In the rows, 128 means zero.
These are runs of 6 systems, one row a step. Runs of the same system follow the same rule from any start.
trace 1, T (9 x 22):
[[144 171 143 155 112 113 193 163 108 145 114 157  81 107 166 162 150  73
  138 131 136 111]
 [108 110  90 132 143 122 127 172 181 115 167 106 133 143  72 119 124 148
   85 148 115  67]
 [137 137 100  95 183 139 177 120 122  74 110 148  91 117 161 146 118  67
  172 132 143 141]
 [124 166  85 160 127 113 115 150 102 154 176 155 158 106  90 123 171 135
  120 141  74  77]
 [166 132  97  61 161 171 105 104 122  81 129  90 110 162 107 105 118  83
  116 141 155 136]
 [153 138 138 117 126 126 144 101  79 139 149 171 184  68 155 155 124 137
  141 155  65 112]
 [161 139 133 107 133 109  75 136 120 161 151  82 108 187 105 116 151  87
   69 145 116 148]
 [170 112 157  92  88 174 189 107 129 118 120 130 154  93 162 151  88 125
  105 155 135  97]
 [119 118 158 134 178  46 108 165 138 161 154 121 120 135 145 159 131 116
   91 140  84 146]]
trace 2, A (9 x 22):
[[130 120 129 144 129 111 173 136 165 146 138 140  70 143 181 135 112  59
  129  95 140 171]
 [114 151 133 157 128 117 155 197 154 128 144 118 111 120 101 137 143 164
   85 121 151  43]
 [120 100 126  82 181 134 175 121 134  58  88 139 125 106 146 157  92 133
  157 170 131 125]
 [126 143  46 157 129 152 161 126 149 129 161 156  98 148 127 108 162  64
  144 124 117 125]
 [137 136 108 105 166 157  83 145 137  94 152  89 154 148  77 115 147 168
   91 129 155  65]
 [165 114 116  69 126 158 139  77  92 103 123 136 169 107 138 144 105  88
  147 181  91 144]
 [130 128  91 142 108 110  89 123 147 173 177 112 108 174  99  90 138  81
  100 118  95 165]
 [170 122 187  98 104 153 106 132 130 141 132  80 154 134 131 133 113 164
   58 127 159  96]
 [136 113 159 104 126  74 153 126 111 146 135 147 129  87 159 156  74  87
  132 157  66 162]]
trace 3, R (9 x 22):
[[113  98 126 167 108 148 164 126 191 144 153 145 151 111 188 149 123  94
  138  77 155 131]
 [107 162 124 148 170  69 107 185 106 133 127 121 108 150  86 142 180 139
  110 165 104 101]
 [131 118 102 128  93 181 182  88 133 103  94 151  89 130 128  85 102 174
  152 126 150 137]
 [103 109  88 152 165 119  93 127 159 135 175 139 190 127 142 148 162  73
  149 105 113 134]
 [153 190 131 105 123 142 116 151  64 107  97 109  98 138  76 117 156 137
  119 165 145  90]
 [128  74 114 104 116 162 136  59 141 112 134 146 173 104 150 112  75 156
  154 122 107 162]
 [141 157 149 124 148 102  78 156 114 150 147 100 141 140 138 160 160  38
  121 104 144 138]
 [149 139 167 108  92 137 143 132  99 129 106 117 126 110  99 118 100 213
   89 160 121  87]
 [108  80 142 120 154 104 142 103 166 125 122 140 117 126 189 139  83  96
  157  97 132 200]]
trace 4, B (9 x 22):
[[ 78 108  99 147 181 105 138 129 129  89  92 160 148 133 118 148 164 168
  176 172 110 131]
 [106 153  74 174 108 160  95 111 125 140 136 143 138 150 108  99 182  99
  174  86 148 146]
 [146 136 123 115 122 163  71 110  96 126 145 113 204 122  89 121 159 175
  108 146 119  85]
 [114 111 143 103 121 121 102  75  84 115  77 141 152 121 125 124 108 148
  189 148 109 192]
 [147 137 149 152  48 146 100  96 125 189 145 122 124 141 132  89 118 129
  111  79 133 166]
 [162 135 204  98 133 123 114 131 100 132 120 105 138 107 144 137  99 201
   80 119 144 105]
 [ 95 115 178 153 103  82 174 141 133 139  80 154  94 101 162 147  89 139
  168 123 123 165]
 [119 137 147 185 113 117 138 167 174 166 140 117  83 162 144 119 157 143
   87  79 171 116]
 [125 150 143 140 182 123 160 169 117  94 115 147 134  95 145 165 159 181
  124 135 147  59]]
trace 5, T, 9 rows:
[[141 117 139 156  69 158 207 137 167 140 100 134  85 146 153 130 124 141
  100 139 158 111]
 [ 83 108 137 147 177  81 134 174 185 119 163 129 127 102 138 143  94 137
  128  79 135 111]
 [ 96 159 106 154 121 117 166 168 120 104  74 136  77 142 105 138 159  86
  178 152 155 122]
 [106 111  50 149 159 160 140 114 164 105 170 157 145 128 105  95 139 179
  133 118 111  94]
 [134 178 114 103 174 130  92 119  81  96 130 130 113 106 126 116 128  77
  184  83 149 146]
 [126 138 102 127  91 151  96 104  84 131 118 136 186 123  76 116 160 162
  141 181  88 109]
 [175 112 127  84 162 153  88  63 115 128 146 115 126 159 163 101 119 131
  106 110 128 189]
 [156 154 195 130  60 124 118 127  80 172 125 130 166  80 143 148 111 123
  122 119 117 118]
 [125  77 164 112 127 101 101 132 165 143 105  79 130 189 122 139 125 148
   75 169 128 162]]
trace 6, Z:
[[111 145  95 135 145 140 164 139 154  95 119 137  60 134 138 110 110  80
  168  83 177 139]
 [134 122  93 122 107 143 137 141 138 133 167 133 195 103 102 154 143  94
  111 174  84  69]
 [136 155  89 108 201 122 119 132 108  91 114 121  58 176 115 105 160 111
  137 133 145 155]
 [147 132  94 109  61 174 165  94 113 126 147 150 154  83 110 110  86 104
  148 147  93 108]
 [149 114 118  84 183 109  67 118 128 124 143  87 127 183 119 129 144  87
   96 151 121 166]
 [172 159 144 111  71 157 190 113  91 136 103 144  72 114 135 107  99 137
  115 145 129 118]
 [118  67 120 104 141 107 100 116 188 136 172 101 149 145 122 117  76 116
   91 132  95 158]
 [167 167 166 133 106 131 167 160 116 145 105 115  75 141 159 152 148  74
   98 126 172 115]
 [106  92  99 135 136 114 164 140 178 122 162 139 117 122 104 108  88 186
   91 153  84  95]]
trace 7, A:
[[155 140 151  86 122 128 161 111  85 107  73 126  67 135 119 110  94 165
  122 173 125 146]
 [ 95  88  97 163 102 132 144 115 192 147 173 149 153 109 151 117 100  97
  148  78 120 144]
 [142 164 159 130 169 109 104 180 105 123 107  98 120 156 121 162 192 117
   97 145 168  93]
 [132 114 110 102 110 140 179  93 112 105 116 162 111  94 118  99  68 184
  145 162  84 126]
 [102 107 103 148 144 130 100 132 181 130 150 112 141 150 141 137 143  43
  156  81 162 160]
 [166 171 138 137 125 142 132 152  85 138 123 127 127 136 106 135 183 179
   79 168 124  67]
 [112  93 120  78 147 120 123  86 130  92 128 133 129 100 124 105  42 137
  163 124 100 170]
 [135 139 114 168  87 144 123 139 149 171 141 122 142 159 144 145 187  45
  122 115 151 137]
 [142 138 155 114 168 102 108 144 105 126 139 120 117 126 105 115 124 224
   75 146 105  92]]
trace 8, M:
[[143 147  84  88 120 153 145 104 115  99 149 136 100 104 113  96  76  60
  165 110 122 139]
 [133 114 137 135  86 143  89 146 150 156 155  89 198 140  95 151 151 107
   85 149 128  86]
 [187 140 127  77 193 144 157 102  87  99 136 141 102 121 162 129 124 156
   94 157 106 120]
 [118 115 121 113  62 128 120 111 141 149 162 124 144  91 101 103  51  76
  148 105  96 144]
 [158 113 169 110 152 116 111 159 150 138 137  79 141 165 141 168 154 114
   52 154 147 105]
 [155 136 122 111 123 129 204 111 107 125 137 174  85  87 155 114  78 157
  121 147  82 119]
 [ 90  96 110 117 118 103 107 156 187 126 155  92 139 135  95 131  86  48
  133 120 129 138]
 [176 147 144 136 123 155 177 154 130 136 128 126 117 141 157 159 175 131
   65 163 148  68]
 [112 119  70 101 160 113 160 116 126  91 155 162 114  91 102 104  75 132
  154 151  65 118]]
trace 9, R (9 x 22):
[[166 119 154 149 128 135 169 140 156 157 132 120  92 167 172 138 158 163
   49 136 148 111]
 [ 90 136 115 155 170  84 160 158 149 119 158 162  88  91 130 110  91 164
  142  82 112 110]
 [ 93 121  87 165  84 126 173 157 164 131 102 135 100 156 101 136 150  71
  149 168 130 124]
 [148 124  66 134 181 167 135 100 129 114 155 150 127 165 132 108 185 175
  100 147 114 111]
 [115 166  75 112 142 147 119 127 106  91 151 142 119  90  91  98 101  87
  185  87 134 111]
 [137 107 103  99  90 158 115 110 121 122 118 109 190 140  94 147 141  79
  130 204 103 122]
 [194 143 140  70 178 151  98  81  78 121 148 121 123 135 160 113 127 139
   96 120 124 152]
 [129 140 166 106  80 121 113 142 124 140 158 111 153  68 115 128  53  94
  130  86 125 108]
 [139  90 179 100 128  89 140 143 141 138  97  94 126 154 143 174 117 108
   84 194 115 146]]
trace 10, Z:
[[124 158 164 102 124 108  75 126  65 124 109 118 177  88 116 150 121  90
  176 123 124 141]
 [125 119 133 147 102 125 102  90  95 153  84 134 131 171 115 108 169 194
  128 168 107 173]
 [151 117 167 117 127 157 109  78 122 130 138 134 146 103 179 111  90 168
  137  59 157 159]
 [118 132 204 131  98  72  86 162 108 166 111 100 156 111 111 157 114 136
  110 133 121 127]
 [102  97 153 177 119 123 156 123 158 140  76 141  96 166 162 131 151 193
  127 124 158 162]
 [117 123 150 161 135 129 133 136 152 142 169 148 168  70 173 144 109 146
  132  55 141  98]
 [ 80 149 153 160 144  81  92 193 126 123  96 106 136 136  86 152 166 132
  142 132 154 100]
 [ 98 117  95 169 132 158 171 105 131 104  89 179 143 122 153 133 166 175
  180 136 134 127]
 [120 151 112 136 168 124  62 117 103 130 177 142 185  92 128 125 143 121
  161  66 117 122]]
trace 11, M:
[[ 97 159 152 170 113  75 108 190 141 165 161 119 102 111  93 115 120 151
  101  85 127  92]
 [118 101 135 105 143 140 174 131 140  76  51 117  99 157 129 148 125 147
  136 186 159 136]
 [105 124  88 183 120 116 154 118 145 161 162 183 147 105 163 136 152  89
  164 105  90 144]
 [122 166 108 130 154 136  95 172 133 106 135  90  90 161  70 100 152 139
  108 103 175  84]
 [127 109 122 120 101 177 164  88 108  97  81 153 183 105 140 151 138 157
  168 176 126 118]
 [129 145  96 133 172 101  68 113 104 150 177 138 139 139 131 116 155  77
  144  96  94 170]
 [155 147 158 120  79 178 108 123 117 133 116  93 120 139  99  94 118 187
   92 103 179  98]
 [114  91 159 101 167  98 119 104 108 111 103 146 184  97 160 167 104 150
  160 157  93 157]
 [151 157 138 145  98 107 113 125 115 181 144 121  67 159 140 101 132  76
  112  91 126 183]]
trace 12, B:
[[106 161 162 144 179  82  90 170 109 123 133 124 109 105 115 123 126 193
  129  79 146 105]
 [ 89 119 141 170  71 143 174 148 141 119  63 139 140 117 124 154 143 136
  169 151 162 106]
 [108 114 117 184 168 110  89 123 146 156 148 144 139 167 145 123 193 183
  115 102 124 149]
 [124 191 125 137 122 154 116 142  69 101 105 140 133  92  95 120 153 155
  173 107 160  80]
 [ 75  76 124 161  90 126 102 110 159 143 112 130 198 133 107 135 132 165
  151 146 109 144]
 [155 162 146 138 138 145  82  94  74 145  99 128 117 164 146 114 186 151
  136 104 159 171]
 [119 141 142 141  74 136 126 118 105 146 144 149 162  72 102 102  89 199
  138 102 102  94]
 [101  96 194 131 116 111  88 126 137 133  68  92 148 154 145 153 126 145
  141 118 175 176]
 [148 161 147 178  92 125 164 120  93 179 120 171  93 122 161 115 157 181
  115 117 111 130]]

Which system made each run below?
trace 13, 2 rows:
[[136  84  62 119 103 185 161  85 175 118 163 142 162 133 128 114 117 113
  117 154 106 116]
 [158 167  94  89 200 118 105 143 100 106 169 120 118 131 120 132 154  60
  120 130 115 115]]
 => R
trace 14:
[[109  75 139 100 118 146 175 118 178  92 120 127 151  91 151 149  53 113
  149 129 141 120]
 [130 145  95 156 168 101 155 164 138 139 141 142  98 156 150 157 189  62
  118 147 117 122]]
 => A
trace 15 (2 x 22):
[[ 81 128  96 172 142 152 143 138 155  96  92 143 115 144 129 127 169 130
  185  98 187 129]
 [ 91 150  91 154 154 133 112 123 114 102 131 158 120 109  94  87 130 199
  175  86 132 114]]
 => T
trace 16, 2 rows:
[[100  89 127 151 106 111 162 120 185 144 107 129  75 168 154 118 102  90
  141 108 143 196]
 [131 144 110 179 149 132 139 166 155 149 163 137 140 139 140 146 197 149
   85 116 139  64]]
 => R
trace 17 (2 x 22):
[[151 150 102  96  99 140 117 104  66 125 115 131 132 132  72 100 132 144
  130 195  79 126]
 [126  78 113 115 117 148  77  74 163 144 157 110 159 154 137  98  98 117
  124  94 123 190]]
 => A
trace 18:
[[180 197 152 107 120 146 108 140  64 136 132 115 127 117 130 141 161  74
  118 111 155 103]
 [124  91 153  90 103 118 110 103 127 125 133 115 163 102 100 111  56 187
  110 151  86 129]]
 => R
trace 19 (2 x 22):
[[101 133 160 139 161  86  42 144 105 141 124 108 185 127 116 152 159 126
  150 111 131 146]
 [164 148 153 128 109 144 132  92  82 144  86 133  77 160 147  97 147 182
  114 131 146 169]]
 => M
trace 20, 2 rows:
[[129 132 102 178  93 141 132 113 138 172 188 166 159  99 134 100 135 177
  114  89  92 102]
 [124 143 145  69 189 122  89 149 113  68 103  81 113 131  99 134 105 112
  141 125 176 121]]
 => M
trace 21 (2 x 22):
[[188 126 122 101 124 182 150  93 139 131 130 114  89 173 171 113 139  93
   86 124 160 152]
 [130 143 127 125 121 103 116 160 132 149 199 125 160  82  98 129  97 124
   95 115  86  67]]
 => A
trace 22, 2 rows:
[[146 156 100 119 151 121  77 147 109 140 192 116 167 123  85 124 156 119
   88 139  89  78]
 [122 143 116  98 138 146 146 121 106  76  61 116  68 153 104 109 118 120
  165 155 167 151]]
 => Z
trace 23 (2 x 22):
[[125  73 129 126 149 106 182 115 159 125  98 145 116 155 181 166 132 106
  124 185 103 174]
 [147 167 108 147 148 133 155 158 147 137 174 134  51 132 137  93 127 124
   94  69 147  98]]
 => A
trace 24:
[[ 99 104 117 120 164 120 178 128 150  83  81 146 102 128 161 158 115  79
  186 138 150 165]
 [142 154 100 180  88 130 113 123 109 189 165 151 145 145 118 112 195 134
  102 134  87 116]]
 => R
trace 25:
[[135 120 101 139 185  94 136  97 112 144 153 173 109 137 159 116 147 171
  117 143  61 165]
 [120 170 119 116 102 153 113 149 123 101 129 105 103 106  90 103  91  85
  162  70 183 105]]
 => B
trace 26:
[[147  98 134 127 121 129 181 126 149 139 117 138 140 139 187 182 151  58
  115 174 117 142]
 [155 154 138 142 155 111 153 178 141 145 172 124  95 126 132 134 144 154
   53 119 122  64]]
 => T
trace 27, 2 rows:
[[131 136 166 136  97  88 187 179 148 151 140 131  91  90 144 155  80  94
  102 131 115  96]
 [125  95 117 142 136  91 177 147 174 148 138 133  74 167 134 123 122 141
   75 172  89 141]]
 => R
trace 28, 2 rows:
[[103 131  96 162 151 155 112 107 112 108 107 158 170 133 117 123 190 201
  165 131 135 113]
 [113 151 130 119 160 137  79  97  78 106 125 148 169  84 133 123 127 139
  197  80 136 146]]
 => Z
trace 29, 2 rows:
[[104 184 133 156 151  85 106 167  84 127  95 130  74 143  89 111 166 156
  149 124 136 127]
 [ 97  89 105 154  75 182 152  91 164 111  96 143 155 130 124 110 117 173
  164 123 152 135]]
 => R
trace 30, 2 rows:
[[195 133 150 100 131 154 108  95  99 152 125 107 126 173 163 136 170 115
   74 151 131 158]
 [149 133 162  96 114 113 150 121 118 132 136 123  74 106 122  94  49 182
   94 115 112 127]]
 => Z
trace 31 (2 x 22):
[[175  93 136 100 115 160 140 101 162 147 170 112 133 145 150 113  96 159
   48 131 116 122]
 [135 135 176  99 143  84 148 171 143 126 125  99  65 123 143 142  74  83
   98 112 150 134]]
 => Z
trace 32:
[[141 165 143 133  93 138 112 102  64 147 122 155 169  81 146 139 133  88
  184 109 113 147]
 [129 122 133 120 140 107  48 120 123 156 142  92 130 184  87  94 147 169
   83 134 114 157]]
 => M
trace 33 (2 x 22):
[[137 159 174 111  97  99 147 168 110 138 123 108  73 105  93 111  71 161
   93 125 126  92]
 [109  73 161 141 133 125 185 134 189 113  95 130 116 129 185 162 103 139
  124 125 163 142]]
 => B
trace 34 (2 x 22):
[[114  95 116  92 211 114  93 132 151  90 166 119 175 110 123 137 106 157
  119 124 111 104]
 [151 177 121 122 114 117 153 124  62 135  95 150  80 129 136 130 150  71
  161 159 113 158]]
 => T
